[-56 650 438 -417 -419]
[48 -454 -70 799 -548]
[-47 453 68 -798 548]
->
[-56 650]
[48 -454]

[243 -326]
[-374 44]
[-107 300]
[-386 231]
[746 -97]
->
[243 -326]
[-374 44]

[-142 356 -199 178 120]
[-140 39 -38 68 85]
[437 -362 422 -506 -638]
->
[-142 356]
[-140 39]

[-260 473 -335]
[-139 -693 155]
->
[-260 473]
[-139 -693]

[-515 -650]
[-567 102]
[-495 -591]
[-479 -628]
->
[-515 -650]
[-567 102]

[-435 308 -737 194]
[-451 89 -699 34]
[16 -24 336 257]
->
[-435 308]
[-451 89]
---
[374 -32 -573 -257 -448 419 -361]
[626 -35 -476 -565 -261 165 -137]
[574 560 -367 -548 272 -110 -63]
[-429 281 30 310 -176 -153 5]
[205 118 -418 -294 -463 358 -280]
[366 -303 -101 -352 -115 173 -81]
[-380 201 179 182 -34 -68 -2]
[761 -181 -600 -603 -291 326 -257]
->
[761 -181 -600 -603 -291 326 -257]
[-380 201 179 182 -34 -68 -2]
[366 -303 -101 -352 -115 173 -81]
[205 118 -418 -294 -463 358 -280]
[-429 281 30 310 -176 -153 5]
[574 560 -367 -548 272 -110 -63]
[626 -35 -476 -565 -261 165 -137]
[374 -32 -573 -257 -448 419 -361]

[249 -531]
[-219 314]
[174 -349]
[-265 486]
[-300 724]
[-244 487]
->
[-244 487]
[-300 724]
[-265 486]
[174 -349]
[-219 314]
[249 -531]

[-388 717 -365 -271 539 -287 401 308 265 -654 568]
[2 -79 8 -91 -164 96 -18 35 59 59 -22]
->
[2 -79 8 -91 -164 96 -18 35 59 59 -22]
[-388 717 -365 -271 539 -287 401 308 265 -654 568]

[-149 -339 -416 61 -314 -400 386 -330]
[-362 -251 -252 -368 -290 438 -177 -337]
[156 384 340 294 394 -296 -140 446]
[60 347 459 -540 454 -352 511 494]
[562 227 257 -738 231 616 -335 270]
[-550 -243 -200 335 -315 -372 346 -294]
[-134 244 322 53 333 408 -453 245]
->
[-134 244 322 53 333 408 -453 245]
[-550 -243 -200 335 -315 -372 346 -294]
[562 227 257 -738 231 616 -335 270]
[60 347 459 -540 454 -352 511 494]
[156 384 340 294 394 -296 -140 446]
[-362 -251 -252 -368 -290 438 -177 -337]
[-149 -339 -416 61 -314 -400 386 -330]

[-125 294 666]
[493 -530 -231]
[178 -338 -684]
[-549 462 -255]
[-434 379 -535]
[-9 -79 -782]
[221 -380 -645]
[528 -492 332]
[-116 66 -773]
->
[-116 66 -773]
[528 -492 332]
[221 -380 -645]
[-9 -79 -782]
[-434 379 -535]
[-549 462 -255]
[178 -338 -684]
[493 -530 -231]
[-125 294 666]

[320 426 -16 -367 -416 -619 434 -129]
[689 482 341 -85 54 461 605 -183]
[348 335 -86 312 40 -433 221 -572]
[193 197 205 123 -192 171 -631 384]
[537 593 204 -358 -470 -82 -393 -599]
[-269 -498 -633 597 -368 555 -18 -224]
[387 -356 502 -126 -394 614 -178 104]
[-406 -190 -86 -491 -237 -219 -284 -192]
->
[-406 -190 -86 -491 -237 -219 -284 -192]
[387 -356 502 -126 -394 614 -178 104]
[-269 -498 -633 597 -368 555 -18 -224]
[537 593 204 -358 -470 -82 -393 -599]
[193 197 205 123 -192 171 -631 384]
[348 335 -86 312 40 -433 221 -572]
[689 482 341 -85 54 461 605 -183]
[320 426 -16 -367 -416 -619 434 -129]

[109 -146 50 101]
[731 -641 214 -132]
[-73 230 -98 -223]
[802 -105 -162 -684]
[719 -618 76 -358]
[-575 347 107 340]
[182 -389 172 143]
->
[182 -389 172 143]
[-575 347 107 340]
[719 -618 76 -358]
[802 -105 -162 -684]
[-73 230 -98 -223]
[731 -641 214 -132]
[109 -146 50 101]

[504 427 155]
[397 298 19]
[-468 -515 -173]
[149 -149 -95]
[-263 -90 -429]
[530 553 -149]
[-265 -180 28]
[-261 75 -4]
[-107 126 -116]
[-703 -841 -88]
[84 406 -164]
->
[84 406 -164]
[-703 -841 -88]
[-107 126 -116]
[-261 75 -4]
[-265 -180 28]
[530 553 -149]
[-263 -90 -429]
[149 -149 -95]
[-468 -515 -173]
[397 298 19]
[504 427 155]

[-427 458 659 308 821 -646 464 464 -66 -8 446]
[-160 63 59 416 226 -149 122 355 -130 85 -104]
->
[-160 63 59 416 226 -149 122 355 -130 85 -104]
[-427 458 659 308 821 -646 464 464 -66 -8 446]
